Each named move below is a turn or a mirror, shown by a few rows before and after it. Which moves, in which order, take the first row of each later pair to the second? The first pair is answered.
q_857:
[ -4.7  -6.9   5.2  28.1  18.2   9.2 -23.5  10.2   0.8  13.0  -2.8  15.2
   3.1  -8.9  -5.0   4.5  16.8 -11.4 -32.4  -8.0] |-> [ 19.8  12.2   3.7 -17.9  -3.5  -2.6  16.3  -0.8   9.9 -22.0   4.2   1.0
  13.5  32.4  -7.2 -17.5 -10.7  20.7  11.0 -10.7]
[ -8.0  10.0  -5.2  10.5 -23.1   0.2  -3.5 -15.3   6.9  17.3   1.1 -11.8
 -18.0 -31.5 -11.5  18.8   6.7 -24.6 -11.5   0.1] |-> [  6.1  18.7  -6.7 -15.7 -38.4  -6.5  14.5 -21.1  10.0  -3.8   6.2 -20.1
 -11.7  -8.7 -12.1   6.8  -8.6  -6.2  12.7   1.3]
[  9.1  12.1  -7.4 -22.6 -23.0  -4.0  17.2 -18.0  12.1 -26.9   4.0 -24.3
  -6.0  -3.7  -9.1  11.2 -15.6  -8.1  25.3  -2.5] |-> [-11.3  -3.4  -5.0  15.4  -3.7   7.4 -14.4  -9.1   1.8   2.6  -3.6 -13.3
 -16.3 -36.2  -8.7  28.9   6.8 -33.5 -10.1  -1.4]
q_700:
[ 14.0  -8.5   3.9 -10.9  37.8   0.4  -7.7   8.9 -11.4  -9.9  -4.0  22.1
  21.3  26.3   0.8 -25.6  12.2  31.8 -16.3  -5.7] |-> [ 15.5  -5.3   3.6 -14.5  34.2   0.1  -6.6   2.6 -11.9  -1.0   0.8  28.3
  13.3  26.2  -1.0 -29.3  18.1  32.3 -19.5  -7.2]
[ -1.8 -12.4  -7.9   3.3 -14.4   1.9  10.2  -3.4 -15.6   6.4  -6.3   1.1
  -8.2   1.4   8.1  -2.2  11.6   3.5  -6.3   3.6] |-> [ -4.0 -17.8  -8.6   6.9  -8.8   1.3  10.9   4.3 -14.8  -2.7 -15.0  -2.4
   0.2   3.3  11.2   0.7   3.1   2.0  -4.0   8.5]
[ -4.1  -3.0  -1.3   6.6  27.0  -0.8 -25.0  20.4 -10.5  -7.9 -14.8 -16.5
   6.7  -9.1 -11.1   4.3   4.3  -6.7 -18.8  -2.9] |-> [ -0.6   7.5  -1.4  -2.3  13.0  -0.5 -22.0  -1.5 -13.6  16.1   1.1  -5.7
 -11.3 -14.6 -17.6  -2.9  23.1  -0.7 -29.5 -12.9]
[  8.4   9.5  -5.5 -11.8  -9.4  -4.0   8.1 -17.8   3.5  10.5  15.6   5.0
 -12.1   9.4  -2.7  -7.5  10.9   7.3  -1.5 -10.8] |-> [  3.3  -3.4  -6.5   3.5   9.9  -7.0   4.6   9.6   7.1 -18.9  -8.2  -8.8
  16.0  16.6   5.9   0.3 -12.4  -0.8  11.6   5.4]
q_233:
[ 10.9  -1.3   6.1 -28.4  27.8   1.7  -9.8  -7.0  -1.0 -10.7  10.6  17.0
 -22.4  27.0  -1.8 -24.4  33.9  20.4 -16.9  -4.6] |-> [  5.7  11.9   0.4 -25.9 -38.9  -5.2  22.4 -33.3  14.0   9.1  21.9  -2.0
 -33.5  10.8   0.8  -8.2   8.5   5.8  11.4  -6.3]
[-15.3   1.6  -2.8 -16.4 -16.4  -3.1  11.4   1.6  -1.9 -12.3 -12.0 -24.1
  -5.1   0.8   8.4   3.5 -12.4  -0.2   9.5  -5.4] |-> [-13.1  -4.9   2.5 -14.5  16.3  -1.2  -1.0  10.5  -9.6 -16.7 -16.7 -10.2
   0.3  12.5   8.7  -9.2   0.6  11.7  -4.8  -6.1]
[ -6.9  -4.1   1.8  11.2  -1.6   4.3   9.1   6.8   3.6   3.6 -10.5   7.9
  22.1  16.7   8.1  -4.5 -18.5   2.6  17.7  13.1] |-> [ -5.9  -1.4  -3.3   5.2  -4.3   5.3   1.0  10.5   7.6 -12.4 -13.3  -7.3
  19.8   5.2   3.9   7.0 -20.9 -10.0  18.1  16.3]
[  4.4  -0.6   7.3  -5.7  28.6   1.1  -6.9   3.4  -8.7   1.4  -4.9  18.9
  13.1  16.7   1.8 -22.2  10.0  18.1 -13.9  -4.4] |-> [ -2.5  13.2  -0.3  -7.5 -31.7  -5.1  19.3 -19.2   7.7  15.6   5.1  -6.8
  -0.5  -3.6   2.9  -1.5 -14.8  -2.9  15.2  -4.7]
Pairs:
(2 to 3 moves a pair)
[ 28.5   2.0   1.3 -11.8  30.3  -0.1 -29.1  16.4  -1.0 -41.9 -27.9  -6.1
  19.1   9.5  -5.2   4.3 -11.6  16.8   3.5   6.4] |-> [ 33.3  25.3   1.4 -29.8 -23.2   2.1 -11.9 -34.6   0.0  10.3   8.3   8.2
 -25.3  -3.3 -15.6  -1.1  13.4  19.5  -1.2 -15.1] => q_700 q_233
[ 12.6 -20.0   9.5   5.8  41.8  -9.3 -43.4  25.9 -10.6 -23.2 -30.7   6.0
  -4.4 -11.2  -4.5  25.5   5.7 -25.9 -18.2   8.6] |-> [ 31.3  11.4  12.4 -31.5 -34.2 -20.3  13.0 -33.6  -3.9  27.7  14.7  26.3
 -34.2  15.6  -8.8  -6.8   8.5   9.7   7.5 -18.5] => q_700 q_233 q_857
[  6.9  19.3   7.3 -14.3 -30.7   2.9  -8.7  -7.6   0.2  22.6  32.8   0.1
 -27.3 -10.9 -14.5  10.0  26.1   2.0  -6.8  -7.4] |-> [ -5.8  -4.9   4.3  11.7   6.6   1.6 -21.7  38.9   5.5 -23.7  -6.3 -21.9
  15.9  -4.9  -0.3  28.0 -10.6 -13.8   9.4  18.2] => q_857 q_700 q_857
[ 11.1   2.9  -0.6  -7.9  -1.7  -0.1  11.8  -3.2   6.6 -10.5  -3.3  -4.8
   6.0   2.3   3.6   3.6 -13.1   5.2  14.5  -1.0] |-> [ 15.5   6.1  -1.5 -14.1   9.6   2.8  -2.7  -3.1   2.4 -19.3  -3.7  -5.2
  -2.1  -1.6  -2.0   2.0   0.7   6.3   1.5  -3.3] => q_700 q_233
[ 14.2  -9.6   4.1  -6.7  10.6   6.8  15.6   1.9   2.5   5.9  16.0  -6.3
  -4.0  13.6  -0.8  -7.8  14.8  19.5  12.2 -14.2] |-> [ -0.1 -17.1  -0.7  17.2   4.4   8.2   8.3  14.1   9.0   0.2   2.0 -24.1
   2.3  -8.1   4.3  16.5  -1.5  -7.0  15.9  -4.5] => q_857 q_233 q_700
[ -8.1   3.3   1.7  -8.7  -7.7  -1.1 -11.2 -26.3  22.3 -22.6   1.7 -39.8
  -2.2   5.3   7.5  15.0 -24.9   0.0  -2.7   7.2] |-> [-14.8  -3.3   7.8   7.1 -22.7  -5.4   5.9 -36.2  19.8  18.9  11.2 -14.5
  -0.9  20.9  15.7  -1.1 -21.7  14.7  -1.6   1.6] => q_233 q_857 q_233
[ 14.4   5.5   4.4 -25.5  32.7  24.0   2.6   0.2  -1.1 -46.8  -4.9 -12.8
   8.1  21.3  -7.7  -1.7  -1.2  22.9   1.1  -0.3] |-> [  4.2   2.3   6.7  -5.9  33.2  30.4 -16.7 -13.7  -7.6  -2.3   7.2   7.0
 -19.5  -7.2 -11.6   4.2  36.0   8.5 -35.3 -11.6] => q_700 q_857
